Each path below is one point turned by a fixed rotation once a step. After each direction that follows a path, write how fast that rotation turns it, in degrees per step (0 if it stays still).
Each turn is a multiple of 5 degrees from 10 to 175, or 0.
Each row of a path follows its step; steps can be skipped.
Rotation 1:
step 4: [2.7,2.5,8.2,-6.4,5.8,-6.3,8.4,-7.2,-1.8,-2.0,13.7,0.2,-16.1,0.7,-5.9,3.6,-11.2,-14.6,-25.9,11.0,0.3,25.8,-3.0,-1.4,14.6,25.6,-26.3,-2.9,3.7,10.2,4.4,-10.1,20.8,11.2,26.0,20.1,-17.6,23.9,-22.0,2.6,25.3,16.8,16.7,-8.1,-2.8,-1.5,-3.7,2.2,5.2,-4.3,-17.2,-5.7,-1.3,-27.2,6.6,-11.6,-17.9]
step 5: [16.7,13.7,12.4,-10.0,-6.7,1.3,-8.9,-3.9,25.2,-2.5,-32.2,-11.3,3.9,-21.4,16.4,-23.0,6.2,6.6,9.8,-2.1,1.0,-10.5,0.0,3.1,4.4,11.2,8.1,23.0,-23.4,-9.7,6.8,11.1,-7.6,-12.9,-3.8,33.7,-11.0,2.2,-5.0,22.0,16.6,1.1,-11.0,-11.4,-5.3,15.5,-14.7,10.1,4.3,-2.7,17.4,-1.1,13.9,-14.4,20.4,-0.2,-10.4]
step 12: [-9.2,-20.9,-2.1,-7.5,3.0,-12.0,17.1,-16.8,-11.8,20.2,2.0,14.0,29.3,-7.0,5.2,19.3,-6.0,14.0,9.3,11.5,13.8,-10.4,-12.2,7.4,-1.7,25.5,5.1,1.4,13.2,17.2,19.4,13.3,1.8,2.1,20.7,0.6,-31.5,-17.7,-19.2,12.9,15.4,13.8,14.0,3.1,-1.2,4.5,-12.7,2.6,-12.3,6.5,-17.8,-5.8,7.6,-6.1,21.0,-3.7,2.9]
step 24: [5.5,7.4,24.0,16.7,-23.9,-7.2,-6.9,-1.7,6.7,-6.6,2.7,-3.8,14.9,11.3,18.8,-1.8,12.4,14.1,-0.7,6.1,10.0,-4.7,6.1,13.4,-14.3,11.6,-0.9,1.5,16.3,8.0,8.2,36.7,-13.5,15.5,-5.3,18.6,-10.6,12.6,3.7,22.4,28.9,0.4,14.4,-24.9,20.2,-4.4,-5.0,-6.1,-2.2,6.2,-26.2,10.5,13.3,-4.7,8.1,13.2,6.1]
step 25: [-2.1,-17.6,17.5,-10.2,18.0,7.6,13.7,-2.0,11.1,14.2,-6.4,-2.5,-6.1,-6.2,-13.4,16.1,-8.9,11.7,11.6,8.0,-23.8,-11.0,-34.8,-3.0,0.7,36.2,2.3,9.1,13.5,4.4,26.1,-6.7,-7.1,5.3,6.6,6.3,-7.4,-10.8,-4.6,16.7,7.3,28.6,8.2,-3.2,-11.5,18.3,18.0,5.5,-2.2,3.0,-3.7,2.0,6.6,14.3,11.8,-16.3,7.9]
step 26: [-3.8,14.9,-2.2,-21.1,-11.0,-17.3,2.4,-4.8,-4.1,-28.3,-12.9,-14.1,-4.8,-0.6,3.1,16.0,-7.2,-7.8,3.7,12.4,-10.7,4.3,3.5,16.9,-8.3,13.2,-2.9,-4.0,-6.3,5.0,8.9,9.7,-2.8,7.3,13.9,19.6,4.9,-2.4,-17.3,6.6,29.6,10.5,-13.7,-6.0,21.0,-30.9,6.5,-9.1,-10.3,-41.1,-5.2,0.5,7.8,-23.8,3.1,-3.7,-11.7]
step 27: [7.1,-3.8,6.0,0.8,-12.7,2.7,7.6,16.6,8.3,15.2,-19.6,-8.1,2.3,9.9,17.4,-6.6,-21.9,17.5,-17.3,13.9,2.0,6.5,-21.8,-18.9,11.1,6.2,20.8,8.2,0.5,0.9,15.4,4.7,-10.6,11.1,21.6,8.8,-10.5,26.5,-17.7,-0.2,12.7,2.6,-1.6,-16.4,7.8,35.7,-8.2,14.6,9.6,3.1,-5.3,-12.6,14.7,-12.7,21.4,21.0,-6.2]
Speeds:
[-1.7,-1.8,-2.9,-1.0,-4.0,-1.5,4.9,3.5,-2.7,2.8,-1.7,-1.0,3.2,3.9,3.2,7.3,-3.2,6.8,0.1,2.8,-7.5,1.0,-4.3,-2.2,-8.0,5.5,3.6,-4.8,4.1,1.4,3.6,4.1,-6.6,-1.1,-2.8,-2.0,0.9,-3.2,3.2,1.5,3.4,-5.1,-0.1,2.5,1.6,0.6,0.4,-1.5,5.4,-11.9,-4.3,-2.2,0.1,5.6,-2.3,4.5,1.5]
25
[0.0,-2.6,-1.0,-2.6,-4.4,1.9,-6.0,5.0,0.4,-4.8,-6.6,-3.8,7.5,5.2,-3.2,-7.9,2.3,0.7,-0.8,-4.4,-0.6,3.9,-0.7,-1.4,-0.1,-7.5,12.6,-2.3,-1.2,1.8,-1.4,-0.2,2.2,4.5,1.4,-4.4,2.1,2.0,-6.2,0.4,0.6,4.4,-6.0,1.6,0.4,3.9,-0.2,-0.4,4.9,-4.9,5.1,2.5,-1.7,-1.7,-0.8,3.0,-3.8]
85
[8.8,-1.5,-2.7,-0.7,-8.0,5.2,-2.7,-4.2,-2.5,0.1,-5.4,3.8,5.1,-3.4,-1.6,2.0,3.0,-3.2,5.9,7.6,3.7,8.3,0.3,-5.1,-2.0,-4.4,-7.1,0.1,4.7,2.6,1.4,4.4,-0.8,-0.8,3.5,-2.6,3.7,0.4,2.6,-2.5,0.5,3.0,-2.2,-3.1,-2.4,-2.9,-4.3,4.4,-2.6,-2.6,-4.7,2.7,2.6,3.4,-0.8,-6.7,-3.1]
175
[-8.2,5.8,4.5,-2.4,-1.7,-1.9,-11.7,4.7,-0.5,1.8,0.4,0.8,-4.4,-1.3,4.3,8.9,4.4,-4.6,3.5,0.0,2.5,5.9,0.3,-1.1,-1.4,-2.8,3.6,1.8,1.9,4.2,0.8,2.0,1.9,-1.1,-5.1,3.2,-0.1,-2.3,1.4,-2.3,2.3,-6.6,0.8,0.7,-2.3,2.4,4.8,7.0,-2.3,-0.4,3.6,2.7,7.5,-1.6,5.2,4.5,-1.7]
135
[-0.4,-0.3,4.8,-2.4,1.0,-2.0,-4.7,5.0,6.7,-1.6,3.5,-7.5,1.8,-4.0,0.0,-6.0,7.2,2.7,-1.4,4.7,6.3,-2.0,-4.6,-1.6,-2.8,-3.9,-6.6,-0.1,7.0,-3.7,0.0,3.7,-1.9,2.0,-5.0,-2.2,-0.7,1.1,0.0,8.5,-7.8,-1.1,3.9,2.4,3.2,-2.8,0.0,1.7,7.2,-0.9,0.5,-1.7,-0.8,4.2,2.4,-1.9,6.2]
80
[4.1,-2.3,2.4,1.2,1.0,-3.2,-6.1,0.9,2.6,-1.0,-5.1,6.4,-5.8,-0.7,-2.3,1.5,1.0,6.3,1.4,-9.6,-0.8,-3.9,1.8,0.9,0.3,1.0,-1.7,-2.4,4.9,-2.1,1.6,-2.4,-4.8,3.8,1.6,0.7,2.2,3.4,-5.2,3.0,-6.1,-4.6,3.3,2.2,-3.8,-1.1,-2.4,-4.6,-3.3,-1.6,-4.2,10.1,8.1,2.0,-7.7,1.5,-3.6]
45
[-2.7,2.5,-3.0,-2.1,3.4,2.4,-4.6,0.4,6.4,-5.9,-5.8,-8.1,3.2,-4.1,-4.3,0.4,-2.4,6.9,-1.1,-2.2,-3.6,-4.4,0.5,0.2,-2.2,1.6,2.7,-1.6,-2.1,0.0,-1.8,-6.8,-0.7,-7.0,-6.2,-5.5,-2.5,-3.1,3.2,-7.1,3.6,0.2,4.3,-4.2,-0.8,-4.6,-2.0,5.3,-2.1,0.4,-2.8,-1.1,5.1,0.9,0.3,-9.5,-2.4]
125
